One turning vector, and how many ticks it has turned
The counts run from 0 to 227.
[134 124 155 155 118  63 101 140 133 118 110  88 146  73 136  96 144 140
 101 106  89 129 112 133  63  90 126 177 128 123 129 165  96 147 111 131
 104 136 138 134 152  99 168 101 141 144 135 130 103 185 108 125 102 108
  88 111 121 107 137  88  99 122 151 138 135 153 100 124 112 174 137]
49
[133 113 129 173 110  71  98 125 139 136 127  74 143  68 155  96 146 142
  87 121  93 128 121 140  82  89 134 176 134 133 113 159 119 117  91 128
 111 105 146 127 171 104 137 101 162 143 134 109 121 190 121 126 112  94
  84 105 112 102 133  81  82 107 129 155 129 146 124 135 121 158 113]
172
[149 114 151 154 123  81 141 128 157 119 103  79 167  85 145  99 143 137
 112 124  96 127 115 151  77  90 130 201 123 121 112 147 120 117 104 126
 134 136 147 152 147  88 150  95 155 123 124 129 101 217 133 142 131 118
 102 100 149 117 129  77  92  97 130 139 137 146 119 131 103 158 150]
13
[132 120 148 136 107  84 124 142 157 138 100  98 161  86 159 101 167 145
 127 131 117 124 101 138  83  96 144 194 132 124 120 146 101 142 118 139
 114 128 141 163 153  95 174  94 155 107 137 118  91 191 139 151 124 127
  96  96 139  97 123  79  83 129 122 159 117 158 106 137 111 152 137]
213
[137  99 144 134 113  90 144 120 139 121 113  96 182  89 146 108 154 136
 122 134 103 113 112 138  91 108 141 206 131 128 125 134 111 132 118 142
 144 125 140 145 164  99 174  98 173 125 136 104  84 193 130 145 119 107
  92  92 137  90 113  93  98 115 119 155 134 166 119 144  97 171 148]
100
[138 119 151 142 109  74 130 133 163 132 103  86 150  81 150 103 147 133
 113 112 103 134 111 137  78  83 143 194 123 121 118 155  99 148 114 146
 106 127 129 143 143  92 172  90 151 113 126 140  79 205 140 120 115 122
 100 109 127  98 127  72  93 128 138 143 127 142  96 121 109 158 137]
51
[134 105 145 151 109  89 115 128 165 142 125  74 166  83 151 108 162 133
 114 126  95 135 107 154  89 101 147 196 131 130 108 144 120 122  94 155
 119  95 146 140 168 101 149  93 168 115 127 110  91 192 139 127 119  96
  96 101 130  97 119  81  84 130 128 161 131 138 123 137 110 157 128]
176
[142 110 154 136 100  83 118 126 160 142  97  90 160  65 152 103 161 139
 114 115  98 134 100 150  82  93 139 185 129 127 119 147 113 149 118 146
 119 119 122 138 156 100 161  95 149 116 140 151  85 196 143 119 114 121
  85 108 115  97 124  67  98 119 155 149 125 160 108 132 121 153 135]
46
[131 115 150 154 115  83 111 112 152 125 111  89 145  67 154  67 146 141
 101 126  66 128 113 128  89 104 140 181 129 132 118 149  99 145 100 136
 127 122 135 137 166 104 144  84 158 123 135 153 100 180 131 104 124 104
  93 103 125 110 135  71 110 126 156 149 135 160 120 136 100 153 127]
145
[140 116 135 167 119  74 112 120 141 113 105  70 147  63 148  89 147 136
 110 133  80 114  93 132  66  99 130 166 125 123 115 141 119 150 109 134
 141 133 124 132 166  86 153 109 147 147 138 131 116 184 106 113 110 111
  89  99 115  93 139  88 106 103 160 147 133 181 116 128 110 158 116]
141
[138 115 148 157 118  78 116 146 145 134 111  86 170  86 142 112 150 150
 112 116 122 127 113 149  77  81 132 198 148 135 116 151 123 105 112 127
 111 121 147 137 158 102 159 101 162 132 129  98 102 190 127 156 100 113
  87  99 125  96 124  89  80 111 118 159 135 140 120 135 112 171 132]
192
[124 114 150 148 105  89 122 115 150 125 111  86 160  67 155  77 149 142
 114 133  77 124  94 132  86 112 145 189 130 133 109 132 114 146 114 150
 139 118 130 137 177 104 143  92 166 113 141 130  98 174 136 114 117 111
  96  79 129  93 130  79  98 131 145 156 122 175 121 139  97 136 107]
139
[143 115 144 140 116  78 127 141 135 119  93  98 164  79 142 106 146 147
 114 116 109 114 101 131  72  86 124 186 130 128 135 153 106 151 135 127
 121 147 117 147 150  91 181  97 142 142 140 122  90 199 118 137 104 116
  84 105 115 102 131  89 103 105 146 142 128 172  94 136 112 176 140]
223
[135  91 131 143  95  99 140 120 138 140 112  95 174  72 159 105 159 143
 106 124  98 120 114 142  97 105 145 188 128 134 120 145 121 149 115 144
 122 110 124 135 166 108 173  96 178 138 139 112  89 185 135 134 110 102
  83 108  98  85 120  82  95  94 130 153 119 153 113 143 132 171 138]
84
[131 114 138 155 114  86 132 135 128 115 104  91 173  82 148  88 145 153
 111 132  96 106 108 127  79  98 128 198 138 135 118 130 118 121 124 123
 138 142 137 139 169 105 154 100 166 127 139 105 111 181 118 145 109 115
  81  72 121  97 125  95  91 109 115 157 124 175 124 147  99 157 111]
117
[140 124 154 130 120  76  91 131 134 131 119  94 169  82 135  94 168 141
 121 126  97 114 104 151  84  94 139 191 124 118 130 155 104 143 102 128
 132 111 152 158 161  96 172  99 152 139 130 110 100 192 116 134 122 107
  84 106 147 105 126  97  99 120 152 145 130 159 124 141 108 176 166]
200
[137 111 137 160 123  78 113 116 124 120 118  89 171  70 142  95 146 146
  98 131  81 116 115 147  74 106 126 187 135 130 118 140 122 114 104 131
 141 124 147 134 174 108 141 102 165 150 131 110 117 186 107 125 109  97
  81  95 124 101 133  98  98  98 144 147 141 169 139 142 108 179 134]
5
[135 109 141 164 121  77 141 136 144 116  92  72 152  71 148 100 124 143
 108 114  92 123 113 131  63  88 128 184 128 132 118 142 119 129 115 144
 122 148 124 125 148  84 151 101 152 136 133 142 102 207 121 126 108 112
  91 108 116 102 137  81 101 106 134 133 142 150 104 122 106 157 108]
148
[125 123 141 164 111  65  94 142 139 131 113  87 136  68 148  96 144 147
  99 114  93 120 105 122  78  81 136 176 134 129 122 167  99 148 107 124
  87 126 134 133 162  94 159 102 152 135 138 117 114 174 109 129 107 107
  85 105 114  99 142  83  89 116 138 148 125 150 100 130 123 161 127]
54
[126 110 141 158 102  90 101 117 153 144 129  79 159  68 149  98 164 136
 109 129  93 133 112 152  94 103 141 186 135 131 106 148 120 126  87 146
 122  88 143 139 177 107 140  94 166 127 130 114 110 177 136 121 118  92
  85 104 116  89 125  82  87 117 135 167 123 150 129 139 119 155 129]
177
[123 111 145 156 120  73 108 119 153 126 123  61 145  79 143  99 147 126
 112 129  78 119  97 136  76 101 151 173 110 123 106 151 114 149  90 147
 127 116 146 142 162  85 147 106 160 132 121 125 105 192 118 111 128 100
  99 105 140  99 138  83  94 125 139 149 128 159 112 123 104 149 137]
157
[135  98 134 145  99  97 132 122 140 142 114 102 160  71 161  87 150 145
  94 119  93 126 124 127 113  99 135 193 131 129 119 158 107 135 108 130
 111 116 131 140 161 110 162  91 181 118 146 118 101 183 144 137 119 111
  91 101 113  86 127  68  94  94 114 150 121 152 116 147 132 168 134]
90
[143 111 129 156 107  83 120 146 147 137 116  88 164  75 151 113 156 147
 104 115 122 128 116 155  71  80 132 190 136 126 118 155 127 115 112 117
 112 121 137 135 149  92 161 100 157 141 132 111 115 206 126 156 110 115
  85 111 122 100 116  85  80  93 119 147 124 146 115 137 133 169 134]
191
[141 121 145 155 124  79 124 137 140 115 111  82 159  82 133  99 139 140
  99 122  93 116 118 141  70  82 127 182 123 114 118 154 122 117  98 117
 129 138 147 149 148  82 150 106 154 143 126 127 113 209 110 136 117 114
  90 105 146 118 134  88  91  92 143 137 148 155 123 133 104 171 154]
12
[142 120 149 154 119  80 121 139 150 120  97  79 180  79 132 112 150 143
 119 124 102 126  99 158  60  90 131 191 137 130 122 132 132 121 121 134
 136 134 133 141 156 103 155 106 139 141 134 119 105 203 122 146 108 117
  84 100 134 108 125  91  98 105 152 145 135 166 126 135 104 169 132]
24
[132 115 141 172 122  70 101 124 131 124 130  68 147  77 140 107 149 136
  97 121  94 119 119 136  70  92 143 173 127 123 113 160 114 126  92 124
 112 123 152 137 159  90 145 106 160 150 125 106 120 192 107 137 114  99
  90 106 130 106 132  95  82 108 130 149 137 149 111 127 118 169 137]
173
[140 126 131 167 119  77 102 139 137 127 110  78 152  69 145  96 148 146
 105 127 105 111 105 146  65  84 126 178 129 118 112 149 121 123 104 109
 132 134 146 149 163  86 146 111 150 151 126 113 129 194 105 147 116 115
  87 100 141 108 142  86  88  87 132 149 135 164 125 139 115 161 128]
17
[136 107 141 163 107  81 113 115 159 134 115  57 149  73 157 109 152 131
 118 129  91 125  90 151  71 100 160 170 114 121 106 144 124 152  92 145
 131 120 127 138 165  83 150 107 155 130 130 124 104 198 127 108 126 102
  94 115 129  96 129  82  95 113 144 152 128 160 111 128 116 142 132]
158
[136 120 146 148 116  84 126 134 156 120 107  75 173  89 139 107 152 142
 124 131 110 127 104 147  73  91 134 200 137 132 115 136 126 116 113 138
 140 123 149 152 159  94 144 102 156 126 127 115  97 204 128 147 113 115
  94  87 148 111 123  84  86 121 125 155 137 156 119 134  95 158 138]
19
[143 119 154 137 112  80 108 132 157 131  96  84 157  79 139 109 157 130
 120 118  97 127  98 146  73  95 147 180 120 122 124 147 112 159 112 146
 122 125 128 149 150  91 166  94 142 126 134 141  82 200 129 120 117 122
  95 109 132 107 127  77  99 126 160 140 127 161 107 129 111 156 146]
45
[132 107 144 150 109  79 100 117 139 145 116  92 153  62 159  95 157 133
 105 118  82 126 111 140  94 103 143 170 120 124 127 164  98 164 100 143
 107 115 126 137 164 102 169  93 163 135 134 130  98 176 118 106 114  99
  87 116 111  91 134  85  99 113 148 149 124 157 104 134 135 170 147]
65
